(in the rows, 128 means zero)
Rows swapped in pairs by one turn or mirror: which row each one swaps with:
The rows were stretched afterwards, more along some directions than others.
Z_819: [136 111 143 119 133 149 109 136 155 132 123 151 127 144 108 136]
Z_678: [149 145 110 149 142 135 141 178 151 131 127 168 139 161 134 150]
Z_202: [179 103 124 129 143 151 122 158 161 126 135 141 132 152 126 138]
Z_861: [ 99 147 103 128 104 115 127 184 138 123 136 181 126 128 122 121]
Z_207: [148 160 125 146 123 113  85 159 125 132  90 109 135 130 136 142]
Z_497: [139 135 110 147 140 135 130 170 147 129 119 162 144 162 126 141]
Z_3: [154 114 112 130 141 138 141 160 152 133 148 153 120 142 118 126]
Z_277: [143 124 115 159 142 127  99 164 140 105 120 135 146 131 121 121]
Z_976: [151 140 120 139 155 131 166 158 153 140 137 128 121 123 131 140]
Z_525: [151 148 115 143 137 131 151 162 146 141 135 127 106 139 167 158]
Z_327: [128 150 126 153 140 106 111 157 114 134 119 128 142 159 141 160]
Z_571: [125 143 133 149 139 119 125 155 130 137 129 139 136 156 119 149]
Z_11: [124 147 116 123 131 125 157 154 131 138 150 160 101 122 124 122]
Z_403: [148 169 101 168 122 114 161 191 155 121 142 140 120 107 125 131]
Z_170: [151 138 124 130 141 121 111 153 119 126 115 125 135 158 162 163]
Z_786: [130 107 139 118 133 143  95 134 148 125 122 150 131 145 108 138]
Z_226: [199 152 129 125 135 127 155 182 165 133 125 144 124 124 147 135]
Z_356: [157 173 136 122 115 124 151 163 162 129 130 129 133 101 139 139]
Z_564: [179 162 135 125 121 125 149 174 163 136 130 135 134 116 143 147]
Z_115: [146 157 125 153 131 110  84 161 127 139  94 109 139 137 134 157]
Z_287: [176 169 137 130 134 143 142 149 137 117 117 137  91 136 164 131]
Z_640: [145 119 127 124 143 127 124 157 162 137 110 149 138 145 136 150]
Z_563: [ 98 179 110 129 118 109 147 152 100 132 141 153 106 121 141 143]
Z_337: [165 127 124 125 145 132 126 151 141 135 123 129 124 159 163 165]
Z_445: [147 140 127 140 146 110 106 155 114 122 116 121 143 159 154 157]
Z_154: [201 156 119 133 145 138 160 193 154 134 123 168 118 137 152 135]
Z_684: [180 113 125 143 145 142 112 164 154 112 131 133 144 147 122 137]
Z_712: [148 153 119 148 143 130 166 180 158 146 130 131 125 122 126 138]
Z_508: [146 160 110 154 132 129 177 176 159 132 146 144  95 116 151 137]
Z_989: [122 134 113 114 114 131 127 168 139 112 139 183 115 133 132 127]
Z_954: [174 183 136 145 124 131 134 162 132 123 113 123  99 127 168 142]
Z_499: [155 144 132 112 129 156 145 147 141 113 137 167  92 137 157 128]
Z_67: [109 132 117 135 144 129 127 147 130 121 134 144  98 139 122 130]
Z_74: [135 114 135 119 133 137  88 140 147 133 114 142 135 138 110 147]
Z_59: [144 123 126 128 135 133 132 159 165 139 112 148 143 156 131 153]
Z_785: [166 118 125 151 145 140 105 165 144 103 128 132 145 140 125 127]
Z_898: [124 181 128 133 111 116 142 161 156 125 133 130 132  92 131 131]
Z_647: [126 122 116 145 143 133 132 154 131 129 139 143  96 152 127 139]
Z_648: [178 149 113 129 145 134 155 183 147 120 131 178 123 138 141 122]
Z_378: [148 123 127 128 138 126 127 162 163 139 111 145 146 146 136 153]
Z_763: [129 128 114 150 143 121 105 161 137 112 113 136 136 122 129 124]
Z_247: [145 155 122 136 132 141 168 163 155 138 137 128  95 122 152 144]
Z_358: [189 161 134 124 125 129 153 178 168 140 124 138 127 117 146 144]
Z_839: [139 123 113 118 144 134 156 162 152 134 151 162 109 133 114 127]
Z_600: [136 129 119 109 121 142 127 154 141 106 137 176 110 135 144 123]
Z_599: [142 131 124 105 127 150 137 149 146 110 137 178 101 139 146 124]

Z_337 is swapped with Z_202
Z_277 is swapped with Z_327
Z_861 is swapped with Z_898
Z_115 is swapped with Z_497

